In the data rows, the value 128 means zero.
Some points, one per row:
[233 151 114  87 171  80 213 135  61   0 144  74 101 144 179  92]
[110  93 129 135 106 188  88 109 134 165 151 163 120 106 131 151]
[ 73 112 105 173  80 108  87 121 134 255  91 181 167  91  91 141]
[ 90  85 124 117 124 180 118 125 142 156 113 175 136  95 127 116]
[159 125 154 100 184 135 129 157 105  55 152  71 125 156 155  73]
[202 165 125 118 237  92 185 218 128   0 156  62  86 230 188  48]
[113 110 116 157 121  98 108 106 141 146 122 162 155 144 122 191]
[230 177  80 114 189  91 208 134  56   0 189 109  82 153 193 126]
[131  98 108 120  96 134  82 124 104 215 133 158 147 105 136 146]
[ 50 112 118 126  73 157  98 118 192 211  93 159 122 107  92 165]
[141 104 137 100 145 157 135 122 104 132 154 185 131  96 123 157]
[190 112 132 136 153 101 151 136  91  82 139  99 151 165 128 103]
[ 89 169 127 158 124 159 110 128 174 122 154 100 101 155 149 155]
[128 145 160 144 157  87 147 151 117  37 163  94 117 153 119  87]
[130 141 131 138 151 142 118 154 104  82 178 157 105 101 166 141]
[ 29 155 101 162  93 138  86  72 150 255 117 215 148  45  70 177]
[182 152 135 102 198 109 197 133  79  42 166  83  90 113 144  95]
[195 151 129 146 175 124 149 161  67  93 153 146 168 136 176 155]
[152 113 162  87 126 134 177 146 136  55 121  91 105 170 159 111]
[153  81 127 123 129 156 146 132  86 164 108 137 151 102 119 121]
[138 127 151 128 109 103 124  94 151 141 150 153 100 126 145 177]
[237 164 127 108 230  77 224 135  87   0 151  61  92 119 175  58]
[159 103 150 125 140 158 126  78 132 115 114  98 141 142 139 137]
[111 164 153 127 120 115 119 146 169 106 162 105 101 155 128 123]
[109 148 136 119 109 101 121 129 126 163 134 118 131 127 106 126]
[215 103 136  93 172 124 217 194  54  10 155  85 109 140 153  98]
[ 83 135 101 154  61 124 123  92 144 255 148 196 135  58  64 190]
[164 132 167 101 167 136 158 149 116  81 142  99 127 152 132 101]
[139  90 114 131 138 165 118  89 149 168 160 154 111  80 133 159]
[ 57  70 141 128  44 191  14 127 188 255  90 213 187 114  97 179]
[200 139 124 141 149  57 203 115 110  74 108 123 102 123 158  92]
[ 71  65 150 152 106 182 103 105 137 208 102 149 171 120  79 125]
[152 122 122 125 167 104 171 117 147 125 127 131 126  88 102  85]
[ 87 158 123 129  90 155 116 176 173 134 117  92 101 164 119  87]
[209 123 146 115 167 122 197 136  76  15 146  48 119 157 165  92]
[189 140 139  87 169 112 169 148  91  34 158  84 104 132 148 111]
[128 145  79 134 213  83 144 188  85 125 123 108 100 155  96  49]
[ 36  96 119 127  91 152  62 130 167 238  73 145 148 108  65 103]
[163 185 172 113 191  87 152 110 131   0 167  34  67 200 196 120]
[192 124 153  99 110 116 143 111 104  83 144 127 108 148 185 143]
[230 157 141  84 187 117 197 158  88   0 199  85  74 129 165  93]
[108 112 111 114  99 179  93 125 141 168 111 181 135 134 148 144]
[153 101 165 116 150 116 117 139 129 121 123 123 152 145 141 114]
[129 134 100 143 151 109 129 102  89 166 136 170 148  85 113 155]
[105 106 126 111  53 223  48 124 165 244  97 208 188 127 145 197]
[195 148 120 123 150  96 205 149  78  47 140 117 108 135 139 118]
[137 125 136 134 142 135 149 141 111  74 116 116 120 159 132 124]
[112  79 129  98  69 203  84 135 147 192 117 175 173 124 135 177]
[ 73 115 130 125  83 167  84 144 184 212 103 137 122 132 119 114]
[204 138 154 103 154 107 186 152  97  22 130  45 131 188 165  57]
[135 127 145  98 140 193 128 131 154 102 111 125 154 126 143  98]
[121 104  86 152  95 109 122 103 161 193  98 176 146  78 121 144]
[203 131 145 109 140  87 184 129  78  80 119 103 129 140 123 113]
[ 46 129 126 130  62 152  45 130 160 223  76 152 152 122 121 168]
[180 137 156 118 121  75 168 149 133  15  85  31 128 154 165  43]
[132 121 116 134 161 165 169 108  91 117 165 125 124  89 119 136]
[158 147 118 146 150  94 155 126  80 136 155 152 141 115 115 124]
40 more points follow, each with its number after it:
[ 78 101 100 134  49 148  55 110 159 244  69 170 132  77 115 144] 0
[165 126 134  98 147 122 182 131 110  37 161 125 127 128 187 142] 1
[160 142 129  88 138 129 164 170 123  62 117  67 142 137 154  57] 2
[105 115 155 101  97 149 105 109 197 156 117 152 107 111 148 135] 3
[ 53  86 151 125  78 180  67 140 178 184  86 140 135 126 133 110] 4
[102 162 123 129 111 122 168 129 146 133 140 106 122  94  98 120] 5
[185 112 142 101 167 133 176 153  99  43 140 107 100 153 152 122] 6
[ 95  92 150 111 103 136  97 125 162 211  97 143 133 119  72 127] 7
[106  95 136 139  91 147  33  80 176 211  64 181 140  90 179 184] 8
[126 108 132 141 115 152 127 108 126 136 153 152 118  88 131 142] 9
[ 11 188  99 136  45 146  54  78 176 255 101 185 160  84  89 197] 10
[ 89 117 110 168  95 115  62 113 167 239  80 194 136 111 140 176] 11
[121 126  83 137 142 149 121 152 140 158 112 135 126 122 124 136] 12
[139 153 116 125 104 116 151 145 101 117 130 167 140 155 153 151] 13
[241 146 113 119 232  63 181  87 105  43 114  79  79 143 157  96] 14
[ 77 150 127 119  95 143  76 147 177 113 131  93 115 141 137 134] 15
[190 181 153 156 118  64 148 103 104  90 113  82 136 164 139 126] 16
[125 119 125 122 131 133 150 128 101 147 113 127 116 131 120 100] 17
[119 116 164 117 151 113 124 147 164 102  78  99 135 167 136 103] 18
[131 116 122 117 118 154 128 123 109 157 136  90 125 110 136  98] 19
[190 122 172  99 123 128 165 145 138  74 123  82 132 159 147 100] 20
[193 118 133 109 139 104 157  81 109  74 133 112 123 116 155 124] 21
[246 117 160  78 193  79 245 133  70   0 140  57  81 162 141  70] 22
[148 164 121 139 174  68 189 186 118  65 148  77 104 183 117  81] 23
[255 147 103 113 203  30 248 179  36   0 151  74 118 212 179 111] 24
[ 42 116 122 133  87 178  45 159 166 239 114 195 159  89 103 116] 25
[133 181 101 117 174 118 160 136 116  75 149 135 111 125 170 124] 26
[ 86  69 134 119  41 184 100 126 199 246  73 147 179 142  87 167] 27
[114 111 116 166 143 127 134 133 137 138 108 133 124 136 165 123] 28
[178 101 154  97 117 149 143 118 108  99  73 151 131 119 136 118] 29
[127 145 126 162 149 132 111 167 152 123 129  95 116 141 129 103] 30
[188 163 127 124 141 104 185 149  50  91 142  83 134 128 118  98] 31
[138 140 123 119 130  94 164 129 157 120 124  82  97 138  95 102] 32
[ 61 124 146 144 103 145  68 148 157 142 148 136 122 134 126 163] 33
[168 116 161 113 164 110 155 113 115  46 158 122  96 127 138  92] 34
[161 127 118 137 155  74 153  88  88 151 107 112 149 111  85 104] 35
[145  98 134 126 161 109 108 130 143 126 118 113 119 157 182 134] 36
[144 148 114 131 137  88 148 134 135 123  83 117 114 136 121 103] 37
[106 129 114 128 106  93  89 119 142 146 111 141 113 114 112 138] 38
[219 141 141 108 152 104 206 162  60  39 157  99 107 131 164 110] 39
Which three of these numbered points are nearest to each point below, ignoring the direction in which the first points spread most? Their numbers follow each, nearest first.
[ 63  99 126 128  64 149  43  93 217 244  79 194 139 119 109 173] > 3 36 38
[134 155 128 153  94 100 125 151 158 127  92 113 145 154 126 119] > 37 30 16
[220 162  96 129 176  23 191 112  40  37 153  99 100 148 131 129] > 35 24 38
[ 53  51 142 103  52 216  38 100 200 217  85 156 139 127 132 149] > 4 3 20
[ 88  75 139 143 101 179  98 129 156 188 116 175 134 122 112 179] > 6 9 34
[135 138 127  97 203 116 124 178  98  71  87 101 129 150 158  69] > 25 18 2
[208 201 149 140 191  69 197 145  91   0 133  55 140 181 187 105] > 16 11 13
[128  95 143 150 105 112  74  79 155 177  98 141 145 157 120 150] > 36 16 21
[156 162 108 147 137  73 154 157  95 143 127 120 148 136  81 110] > 31 23 35
[ 39  77 150 166  87 157  86 102 204 193  64 121 151 163  81 162] > 18 27 4
[132 141 125 131 148 131 131  97 137 118 131  91 111 122 139 104] > 19 17 38
[151 116 127  98 174 137 101 139 136  54 108  92  90 171 172  96] > 4 36 18
[150 137 126 127 100 119 101  67 113 198 105 152 143 108 108 158] > 21 35 16
[ 86 128 103 110 110 104 138 139 128 169 124 128 113 115  70  91] > 32 17 23
[188 158 119 155 151  82 191 125 110  89 144  93 118 103 178 127] > 11 9 39
[137 158 168 111 134  99 123  65 121  42 146  83  75 152 184 134] > 3 38 33
[115 146  91 176 127  71 138 171 103 155 130 140 144 158  66 150] > 23 24 31
[161 135 123 120 122 106 140 103 112 124 117 119 140 139 154 144] > 21 11 13
[223  88 147 105 164 112 254 129 106  26 140  66 102 101 121  74] > 22 9 7
[117 150 107 147 147  86  99 136  79 115 121 130 119 138 130 126] > 38 11 37
[126 105 106 128 103 147 121  96 144 178 112 144 143 119 140 143] > 21 17 6
[ 98 114 105 160 120 167 122  85 129 194 131 159 123  48 103 149] > 9 17 19
[ 93 103 116 138 102 131  88 130 129 183  80 126 170 101 156 128] > 0 28 2
[ 45 155 130 175 102 103 109  33 149 159 153 130  92 108 100 201] > 10 38 5
[183 140 110  81 165 127 146 166  71  34 135 118 108 117 185  73] > 25 0 6
[139 103  94 133  92 159 169 136 103 183 135 173 127  67 130 156] > 39 9 31
[157 146 134 125 116  95 164 161  95  95 155 144 151 157 152 167] > 13 39 24
[174 179 111 158 163  33 154 155  76 133 126 103 124 159 100 107] > 35 23 37
[209 126 144 110 148 126 188 109 108  80 143 118 146 135 139 139] > 21 39 6
[153 144 107 128 136  96 165 155  68  72 147 126 144 134 105 117] > 31 39 13
[172  86 145  83 130 129 113 107 134 124 104 155 112 111 174 110] > 29 21 8
[ 98  94 115 120  65 153  81 106 164 185 120 155 109 112 128 145] > 0 3 6
[196  90 122 115 124 121 160 115 118 111 130 147 136 127 160 149] > 21 39 6
[124 152 108 114 169 151 150 181 115  94 130 107 104 153 152  78] > 25 12 30
[111 156 155 136 118 119 110 143 128 127 156 134 127 155 133 136] > 33 38 30
[127 108 118  98 131 168 101 103 110 104 156 186 129 101 167 178] > 1 9 6
[133 145  97 116 137 111 129 117 161 144  96 107  88 152 129 123] > 37 32 38
[ 48 108  96 166  63 171  61  78 143 255 132 226 152  31 103 200] > 9 26 39
[210  94 143  98 156  86 156 149 113  41  84 106 126 153 185 126] > 29 36 8
[176 131 132 110 101 142 153 126  87 114 127 170 141 121 139 130] > 39 13 29
[216 130 143 109 145  99 199 100  82  82 142 110 117 123 135 126] > 21 22 39
[186  95 137 107 136 119 168 108 133 132 124 121 129  83 106  97] > 22 21 7
[125  86 126 133  73 178  98 130 110 229 122 197 174 108 100 172] > 39 6 31
[130 117 128 100 113 147 140 139 147 100 122 126  99 162 128 151] > 6 3 20
[140 183 126  85 138  91 154 141 103  44 144  73 147 180 136 135] > 10 13 38
[101 173 120 125 133 155  82 120 137 140 152 138 118  91 136 146] > 26 9 10
[ 97 127 127 151 104 121  99 132 152 159  99 124 145 108  92 113] > 37 38 30
[ 30 109 131 146  22 243  44  93 228 255  86 197 139  82 102 154] > 3 4 20
[158 161 148 160 132  77 133 106 129  90 143  80 116 164 128 112] > 16 38 32
[162 165 155 143 129  56 174 115  63  47 153  75 119 143 132 144] > 16 38 31
[ 86 104 153 116  58 155  77 106 175 179 105 142 153 138 111 151] > 20 3 4
[ 73 184 118 124 129 144  73 142 163 104 123 108 106 162 145 121] > 15 33 30
[109 168 167 106 175 169 123 134 162  39 132  26 105 180 154 109] > 15 4 33
[ 94 108 124 123 100 148 105 146 128 215  97 128 154 132 105 130] > 17 19 7
[154 117 130 120 162 151 147 139 105  13 164 143 123 145 174 148] > 1 6 9
[ 67  84 127 136  76 173  59 133 169 246 111 194 167 115 109 171] > 6 36 12
[184 138 157 119 117 124 179 146 124  52 128 105 135 176 158 103] > 20 27 6
[ 45 119  80 183 129 119  69 156 158 238  95 181 123 114  67 125] > 23 30 12
[ 18 144 126 182  37 171  62  90 195 255 105 176 146  77  63 179] > 5 32 10
[118 153 128 146  70 139 112 116 126 176 149 162 170 134 136 185] > 13 39 1
[146 181 119 138 152  96 190 146 119  67 152  77  94 144 138  91] > 5 32 23
[146 178 103 143 189  68 177 160  38  45 155  91 126 151 121 136] > 31 13 26
[  0  78 111 134  23 200  31 117 195 255  82 220 162  94  80 191] > 6 33 4
[132 127 156 100 123 120 114 157 165 107  87  90 149 190 136 101] > 18 20 4
[ 26 197  82 167  88 155  47 105 164 233 159 174  94  90  98 183] > 10 26 33
[163 120 128 129 161 133 194 132 121  49 203  91  85 104 131 105] > 9 34 5
[ 85  79 137 142  84 177 100 111 149 211 128 174 143  68 109 146] > 9 34 6
[112 129 148 143 152 131 112 140 120 146 142 127 168 124 114 107] > 25 30 17
[134 129 128 119 127 141 152 147 114  87 175 125 116 110 137 126] > 9 6 1
[142 134  84 148  99 130 122  92  75 201 141 160 147  61 110 171] > 31 39 9
[137 126 131 140 140 141 129 137 128 111 140  61 109 136 119  83] > 19 30 17
[115  97 129 128 126 124  90 142 132  77  88 114 161 183  89 101] > 18 4 7
[195 101 118 131 160  75 142 159  84 105  99 121 140 135 102 109] > 35 37 17
[ 86 143 124 123 114 150  81 146 147 191  83 175 148 154 123 146] > 12 37 13
[100 118 120 153 152  92  85 109  98  81 118  81 117 174  94 108] > 38 33 30
[204 152 113 110 146  75 209 163  83  57 160  63 128 162 153 105] > 31 39 13
[139  96 128 122 137 129 178 105 127 137  94 105 117 101  87 106] > 22 17 7
[ 81 129 109 155  74 139  37 122 153 220 107 172 148 141  89 184] > 38 11 30
[ 65 108 116 127  98 163  59 118 219 255  59 146 111  95  61 143] > 32 7 37
[151 139 105  97 150 144 163 133  79  66 173 134  97 105 150 118] > 9 39 1
[108 134 116 136  94 139  78 116 149 197 112 113 134 126 133 129] > 19 0 30
